rotation ticks, each row followed by its count of ticks:
The counts run from 0 to 572.
[ 10  18 -18   8  22  12  13 -15  18   2 -13  21  33  -1   1  15 -11  -4
  18  -1 -19 -19 -32 -15  15   7  29   1  22   5  -7  13  27  12  15] => 258
[ 18  51 -16  13  29   6 -18   8   9 -15   4   7  13   9  17  11 -20   8
  25  12  -9 -18 -10  -6   4 -13  23  11  14  -1  -5  -2   4  -4  33] => 73
[ 10  16 -17  -1  13   6   4 -24  36   3   3  -2  14 -10  -4  17 -34  17
  15  16 -13 -28 -19  -9  18 -14  40  -4   3   0 -16   2  15  -1  17] => 186
[ 17  35 -20   7  19  11  -3 -21  12  -5  -9  15  19  -1  18  11 -16   2
  16   4 -26 -26 -22 -13  17   1  34   9  18  -3   4  18  -2   7  23] => 537
[ 23  32 -26  16  27 -14 -31 -11  17  -4  -3  10  11   3   5  13 -26  26
  28  -4   1 -24 -15   9   1   0   8 -17  17  12  -8  -5  10  -5  22] => 223
[ 11  19 -14   5  20  23  15 -12  33  -8 -12  17  24  -7  -8  21 -26  12
  10  17   6  -9 -25 -19  10  -3  35   6  11   2 -10  -1  34  -7  11] => 389
[ 15  30 -15  18  30   6   7  -4   7  -4 -11  18  23  11  -2  16 -22   3
  23   1  -3 -11 -19 -15   9  22  18   2  34   6   2  12  40   7  20] => 281
[ 28  30 -31  11  26   4 -30  -2  11 -17  -1  15  22  -3  13  14 -17  19
  25  -5  -5 -28 -18  10  -5  -5  15  -5  13  -1 -11  -5  -4  -2  24] => 377
[ 22  37 -22   9  10  -2 -18 -20  16 -24   1  12   2  -1  22  24 -34  17
  20   7   2 -21 -11  -1  14 -10  28  14   4   3  12  -7   4  -2  24] => 249
[ 20   2 -20   0  27   7  -2 -20  31  -1  -7  13  31 -15 -13  17 -18   6
  21 -15  -3 -13 -28   3   1   5  29  -8  10  10 -13   3  40   7  14] => 522
[ 27   5 -19   1  22  10 -19 -30  26 -12   3  -1  12 -21   0  19 -40  24
  13  13   6 -17 -16  -8   5 -10  33  -5   5  -3  -5   3  15   2  12] => 166
[ 31  19 -27   7  19   9 -21  -3  10 -26  -1  21  21 -12   0  14 -15  26
  25  -2  20 -13 -24   8 -10  -8  16   3  -1   2 -14 -10  26  -5  21] => 373
[ 22  12 -32  17   6  -1 -14 -18  12 -13 -12  27  21  -3   5  31 -22  19
  28   2   9 -17 -30   0   8   3   5  -7  20  10   3  -6  22  10   9] => 43
[ 25  23 -33   2  10 -14 -16 -20  17 -11   8  14  21  -1   7   7 -23  18
  33 -18 -17 -26 -17  24   6  -5  18   1  -2   6  -3  -3  16   8  30] => 399
[ 16   8 -16  -1  23   4  11 -27  16   6  -7   6  18 -13 -17  16 -24  10
  15  -4   1 -19 -24 -11   8   5  36 -11  18  11 -12  13  42   2  21] => 83
[ 13  38 -30  18  25   6  -3  13  25 -10  -8  25  29  11  10  24 -14   1
  21  -4 -11 -23 -15   3   0   1  14   5  17   3  -4 -13  15  -5  17] => 178
[ 10  25 -19  12  16   9  14  -7   5   3 -12  16  17  -1 -10  33 -21   6
  19  12   3 -18 -22 -22   5   3  26  -7  30  10  -7   2  40   3  18] => 566
[ 26  23 -16  12  24   7 -26 -24   6 -13  -4   1   5 -13  12  18 -32  18
  18  22   7 -12 -26 -23  16 -12  24  -6  21   4  -2  10   9   7  18] => 429
[ 14  20 -15   4  25  11   8 -14   5   3   0   0  19  -9  -4  24 -23  -3
  13   6 -21 -29 -15 -21   3   0  41  -4  28  -3  -8  15  20   6  26] => 79
[ 23  22 -25   8  16 -11 -24 -26  16 -13   8   6  16   2  18   7 -33  14
  28  -5 -20 -22 -11   8  15   0  20   3  10   0   8  11   4  15  25] => 119
[ 28  -2 -21   7  19   9 -13 -25  22 -23   5   7  24 -10  -5  18 -38  19
  21   4  -2 -13 -11  -1   2   8  26   7  11 -12   6   9  24  15  15] => 321
[ 20  21 -12  -6  16   6   2 -29  32 -12   7  -1  14  -5   2   0 -34  21
  18   9  -8 -12 -18  -1  17  -9  43  13 -12  -1  -9   7  25  -1  24] => 471
[ 21  11 -28   7  17 -10 -12 -15  31 -13  -4  17  19 -10  -3  24 -25  15
  22 -13  16 -11 -22  14   2  -5  18  -5   3  20  -3 -15  40  -2  16] => 526
[ 18  33 -14  18  21   3  -9 -16  22 -13  -2   6  10   8  13  20 -43  18
  21  24  -4 -12 -11 -16  19   4  22   8  20  -3  12   7  14   5  14] => 406
[ 29  30 -29   9  20   6 -32   0  13 -26   5  15  19  -6  13  18 -20  22
  23  -3   2 -20 -15   7  -6 -16  21   8   5  -2  -8 -12   3  -5  26] => 93
[  8  41 -28   5  10   6   6  -5  20   5 -13  18   8  -6   6  28 -15  14
  13   3  -7 -35 -23  -6   5 -16  34  -5  11  10 -15 -11   6 -14  21] => 27
[ 12  26 -13  12  32  15   0 -14  32  -2  -8  12  32   4   7   7 -21  -4
  18  10 -26 -15 -24 -17  17   3  30   6  22  -5  -6  14  12   9  15] => 539
[ 28  18 -32   4   8  -5 -23 -17  14 -12  11  11  23 -10  11  12 -20  16
  31  -8 -16 -29 -16  15   5 -18  24  -1  -4   3  -9  -3   5  12  26] => 116
[ 21  33 -20   9  12  18  -7 -19   5 -16  -9  16  15  -3  20  18 -24   9
  14  14 -13 -23 -22 -19  17  -3  33  15  19  -9   7  13  -2   5  22] => 253
[ 10  37 -29  13  15   7   1  -3  16   2 -21  27  15  -2   0  32 -15  12
  17   2   6 -27 -28 -13   5  -5  20 -17  25  13 -11 -11  16 -10  13] => 307
[ 33   2 -21   5  21   6  -9 -20   0 -14   2   9  25 -13 -15   8 -23  21
  26  -7   1 -15 -24   2  -3   8  19  -5  15   0 -13  14  35  17  24] => 500
[ 22   3 -19   5  20   3  -8 -30  20  -5   3   1  19  -8 -14   4 -36  27
  24   9   5  -9 -25  -5  13   5  20  -7   9   1 -15  13  37  10  14] => 345
[ 17  27 -12   2  22  25  10 -11   9 -10  -9  12  17 -12   1  23 -16   0
   8   5  -8 -19 -20 -25   3  -4  49  14  18  -3  -4   9  21   2  27] => 233
